Rotation paths and how fast each direction turns (degrees a step):
Each turn is a multiple of 5 degrees from 10 to 175, or 0.
Each row of a path follows its step; steps can be skipped.

step 0: [-38  14 -15 -27   8   9  22  36  -1  14 -11 -29  -2  16 -22  35   5   8
   4  26   0  -2   2 -15  -3  -1 -14  15   2  16   3  13  -7   9  12  16
  14 -10  -3   9   3   0  -7  19   4 -18  -7   4  24   5   4  11  23   4
   1  -7  -3 -13]
step 1: [  5  -5 -14 -19  12  15 -15  43   3 -22 -12  -7   1  13 -16  27   4   4
  28   7  12 -14  30 -28  -1  -8  -9   9 -18 -17 -10 -29   3  14  18   3
  13 -19  -2  16   5   2   4   2 -14  -4   3  -7  -7  13  -9  -4  18   9
 -20   5  11  14]
step 2: [  7 -25 -27 -29  11  32  10   5   6   3 -11  -3  -1  -1  -4  12  -7  -2
 -19  16   5   1 -11 -21  14   1  -7  17 -16  -4 -10  10   4  -8  30  -6
  26   1   5  43  17   3  -9 -24  -6  -5  26 -16  -6   0  -6  -9  18  10
   2   9 -15  11]
step 3: [ -5 -22   3  -7 -25  -1  -2   3  12   2  15 -37   7 -10  -9  19  25  20
   3  21   9   4   6 -17   0   7 -13  13 -20 -19  -4  18 -27   1  22   9
  -2   8   6  37   0  -7  -6   3 -12 -24  24  10  18 -11 -25 -14   8   2
 -11   5   7  -8]
step 4: [  7 -18  -4   7 -24   2   9   5  33 -13   0  -1   0   5   5  21 -20  -7
  11   5 -16 -20  15  13  28 -15  15   8 -24 -38 -15   0 -22  -2  19  12
  19  -5  -3  22   8 -18 -10   1 -16  -3 -18   5  10  -5 -24  -1  19  11
   2  17   9  13]
step 5: [ 29   5 -22  -9  -5  -7  17 -24 -15   1  29   5   5  -2  -3  22  -6   5
   1   4 -13  19 -12  -7   8 -11  21   1   3 -13 -10  -4 -23  -7  32  18
   5  10 -24  37  -6 -24  -3  -1   1  -5   5 -16 -12   0 -16  21  29  17
   4  10  -4  -4]
step 6: [ -7 -12   6  37  12 -24  36  -3 -10  18   7 -21  11   8 -13  28  -8  -3
  17   9   2   7  -5   3 -16   0  -2  21  -8 -25   0  -6   2  14  21  15
   7   0  -9  15   4 -31 -24  19  22 -18  16   0   7 -13 -14  13   4   0
  10  15   1  -4]
step 7: [ -9  -8  -5 -11  -1   4  36  21   0   8  17  -8   2   2 -23  45 -19  -4
  22  10  21 -18   6  28   1  -6  11  20   9   3 -20 -23  -7  -7  14  21
   9 -16 -21   3   0  -3  21  17  10  12 -19  10  -9 -15  -5   7  12  -2
  10   9  -4   3]
step 8: [ -9   2 -16 -23   5   2  -1  13 -19  -2 -22 -20  -7   1  -7  28  -1   6
  13  14  16  15 -18  -5  -3  -4  19   5   6 -25  -4 -34  15  -2  42  20
  -7   2  -2   5  19  -5   8   5  18   7   5 -13  -9  -7  18  31  19  16
 -16  -1  -7  11]
step 9: [ -4  -7  11  -4  14  28  18  26 -20  20 -12 -24 -13 -27  -6  14  -4   5
  34  33  17  -4  -6  11  -6 -12   3   5 -17  -7 -18 -12   8  14   9  -3
  20   0   3  10   1  -6  -7 -10   0  -2  44 -20   7  -8   1  -3  -2   0
 -10  17 -19  -3]
step 10: [-23   4 -15 -14  -7   5   4  38   9  11  -4 -14  -9 -32 -10  25  16   6
  -8  28  27  -5 -16  18  13 -10   3   4  -9 -18 -11  -5  -8  -4  26   2
   2 -20   7  10   7  -1   7 -20 -31 -20 -12   4   2  -8 -22  -4  -4   5
  13 -16 -14  -1]
Speeds:
[  1   1   2   3   1  -2 -12   2  -2   0  -4   5  -1   4   2  11  -3  -4
  -3  -2   0  -2  -3   1   2  -6   3  -5  -1   1  -2  -5  -5   0  -4  -1
  -3   0  -5  10   3  10   0   3  -3   8  -4   1   0   1   2   3  -1   5
  -1   0   7   4] : 110
[-1 -2  1  4  1  0 -4 -8 -6 -5  0  0  2 -6  1  4  6  4  6  6  1 -5 -2 11
  2  0  4  5  5  0 -2  3 -2  3  4  4  1  4 -1  0 -2 -2 -2  2  6  0 -4 -4
 -5 -4  2  2 -7  0  4  0 -3 13] : 25
[ 2 -2 -2  6 -1 -5  7 -4  7 -1 -1  2 -5 -3  5  0  3  5 -9 -1 -7  5  6  4
  1 -3 -6 -1 -6  3 -2 -3 -7 -3  0  0  1  7  4  3 -1 -1  5  4  3 -1  3  4
 -9 -1 -3  3  3 -2  0  5  6  4] : 40
[-1  2 -4  7  9  1  7 -3  7 -3  2 -4 -7  2  1  2 -3  0  1  3  2 -3 -4  4
 -3  2  4 -2 10 -2  5 -8  4  5  0 -1 -5  6 -6 -1 -2  2  4  8  1  3 -2  1
  1  0  2  1  2  0 -5  5 -6 -8] : 40
[  8  -5  10   4  -2   2   1  -1   4  -1   8  -5   6   3   0  -2   7  -3
  -3   0 -10   5  -1   2   1   0   6   0   5  -6   5   3  -5  -1   1  -4
   3   1  -4   1   5   1  -2  -6  -9  -1  -5   2  -1   1  -1   0  -4   5
   1   5  -2  -3] : 45
[ 0 -1  4 -4  0  1  5 -6 -5  3 -5  1 -5  5 -9  8  8 -2  0 -8  0  4  6  0
 -1  8 -2  3  3  2  5 -6  4 -1  0 -2  6 -5 -6 -1 -1  4 -4  3  2 -1 -2  2
 -3  9 -1  1  1 -6  1  3 -1  6] : 55

step 0: [ -8 -14 -14  -4  -2 -13  10  11 -14  17 -16 -20  -3  -2 -28  -6   3  21
 -31  13   6   0  -6  -8  11  16   5  17  -9  -5  18 -18  11  12  11   0
 -22  13  39  15  -2  -2 -15  -3 -15  22  12 -13 -19  19  -6 -21  20   5
 -40  -4   4   4]
step 1: [  3   5   1  -8 -18  20   8   0 -14  20 -37  -4  -4   7   8 -12  -3  -2
 -34  18 -27   8   3 -16 -22  17  16  23   2   2   9  21  -6  13  -4  -4
 -20 -11  18   7 -13   9 -18   0  10   2 -17   2 -30   7 -29   9 -17  12
  23  15 -17  13]
step 2: [  5   7   3  20  -3  -7  19  -5  26 -11 -35   0  39  12 -11 -14 -17  15
 -17  -8 -25  17  16 -18   2 -16   4  34  11  -1  -3  -7  21 -26   7   6
 -15 -20  16   2  21   3   2   1  -1 -11  23  -7 -23  -2   8  -6   1 -17
  -2   5 -16  -1]
step 3: [-26  36  10   2   5 -12 -24  10  10   0 -15 -41 -10  18 -27 -11  10   5
 -18  17  12   7  -7  18 -24   7  13  23 -10  11  -4 -23  -7 -17  15 -14
 -12   6  26  15 -17   6   1  -4  -1 -20   9 -11  -9  -1   0  -3  -6 -14
  10   3 -15 -17]
step 4: [ -2  16  22 -20   6 -13  17  13 -10 -19  -1 -17   1 -16  12 -30  -8  15
 -17   3  -9   3  -2 -16 -19   4 -31  19  12 -12  18 -18  -1  -1 -19  -7
 -14  -2  24  16 -11  -4  29  -5 -17  -1  -2  -6 -12   9 -23   8 -22   6
 -12  39   9  -3]
step 5: [-19 -38  21   4   9   3  10  10 -13  20 -20 -22   8   6 -18 -30  -3 -21
 -16   6  -9  -7 -13 -16 -21 -12 -23  13   6  29  24  -1  17  15  11   3
 -15   4  22 -11  14   8   5   5 -14  16   4  -1 -17   4   9  -6  19 -19
   5   5 -13 -14]
step 6: [ 17   3   5  -2  34 -15  16  13 -12  12 -18 -12  -7  13 -21   6 -28  -8
 -18  29   9  35 -13 -11   6   7  22  30 -13   7  17  -5   6  13  14   1
 -23 -18  11  23   4  -1  -9   5   5 -24 -11  19 -18   3   2  -6   3  14
  -4  19  -1  12]
step 7: [ -3  25  -4 -21  14   1  11 -20  11   0 -47 -11 -25 -16  -5   0   6   7
 -15  -6 -18  10   0 -33 -20   6   0   7  16 -16  23   2   6 -18  14  20
 -18  -2   3   2   4  10  -2  -3  15 -11   5 -13 -35  16   1  25   1  -7
 -10  -5 -12 -21]
step 8: [  6   9  13  13   2 -15 -14 -12   9  27  -5 -17   9  31 -16  16 -26   0
 -28  -6 -28   5  23   2 -18   3 -27  25   4  -7  -4 -10   7  -4   3   5
 -32  13  25   5 -27  -7   5   0  -5   9  24  16  -4 -10   3   1  -9  -4
  -8   7 -18 -29]
step 9: [ 12  35  29  20   8  17   1  15  -8  -8 -33 -35 -11   1  10 -30  -6  -1
  -6  11  13   0   3   1 -25   9  -4   9  -1  -7   1  14  25  -1 -14 -23
 -16  -6  13  30  -5   5  15  16  -7  -1   2  10  -3 -24   9   6  22 -12
  -1  19   1  -2]
step 10: [-30   4  19 -11   6 -30  16   0 -18  -1  -8  -5  14   2  22  -3  16  -4
   1   8 -13  13 -32 -19 -12  32 -10  32  15   4   6 -22  19 -21   8  -1
 -21   4   5   9  11  10   5   7 -30   9   1  14 -21   4   3  -8  19  -7
 -24  -1  -1  -5]
Speeds:
[  8  -2   1   2   0  -1  -3  -1   4   4  -3  -3   3 -10  -7  -6  -1   1
   1   6   2   2  -2   4  -2  -1   7   1  -1   6  -2   1  -4  -6   2  -1
   1   3  -1   3  -1  -6  -3   5  -1   0   4   1  -1  -7  10  -3   2   5
  -1   0  13  -1] : 115
[  0   1  -7   0   2   3  -5  -2  -4   4   4   2  -7   7  -4  -3  -2  -2
  -3   3  -1   3   1   6   3   1  -1   2  -5  -3  -3   4  -2   6   8 -14
  -6   3   1   3  -3   1   2  -2  -1  -9  -3  -6   5  -4  -3  -1   5   5
   2   6   0   0] : 135
[ -1   9  -4   8   3   1  -7   2   2   0   5  -4   0   5   2  -2  -3   8
   2 -10  -3   7   3  -3  -6  -2   2   0  -2   1  -6   0   7  -4   3   5
  -2  -1  -4  -4  -7  -1  -4   4   0   3   2  -6   0   0  -2   6  -3  -4
   3   4   5   1] : 65
[ 5 -4 -3 -3  6 -5  1  4  8  4  5  2  4  5  0 -3  8  3  4  4  6 -3 -2  1
 -4  4 -6  5  3  9  3  0  0  8 -2  6 -2 -3 -2 -1  0  5  0 -3  3  1 -6 -6
  2  0 -2  6  6  0 -5  4  4  2] : 60
[  9 -10   1  -2  -5   4  -5   1   1   1   2  -5   4   0  -2  -1  -3   6
  -3  -5  -2  -1  -1  -2  -6   4  -1  -1   0  -6   9   7   0   1  -6  -8
  -2   2   5  -5  -5   0   2   2   1   9  -5   2   6   4   3   0  -4  -2
   0   2   0   0] : 95
[  1   2   6   0   3   0   1   4   5  -5   0   0   7   3  -3  -1  -3   3
  -7  -5   5   3  -6   6   4  -4  -1  -7  -7   1  -4   1   1   4   2  -3
  -3 -10   0   5   3  -1  -5  -2   1   3  -1   5   3  -2   8   4   9  -5
   3  -2  -6   1] : 110
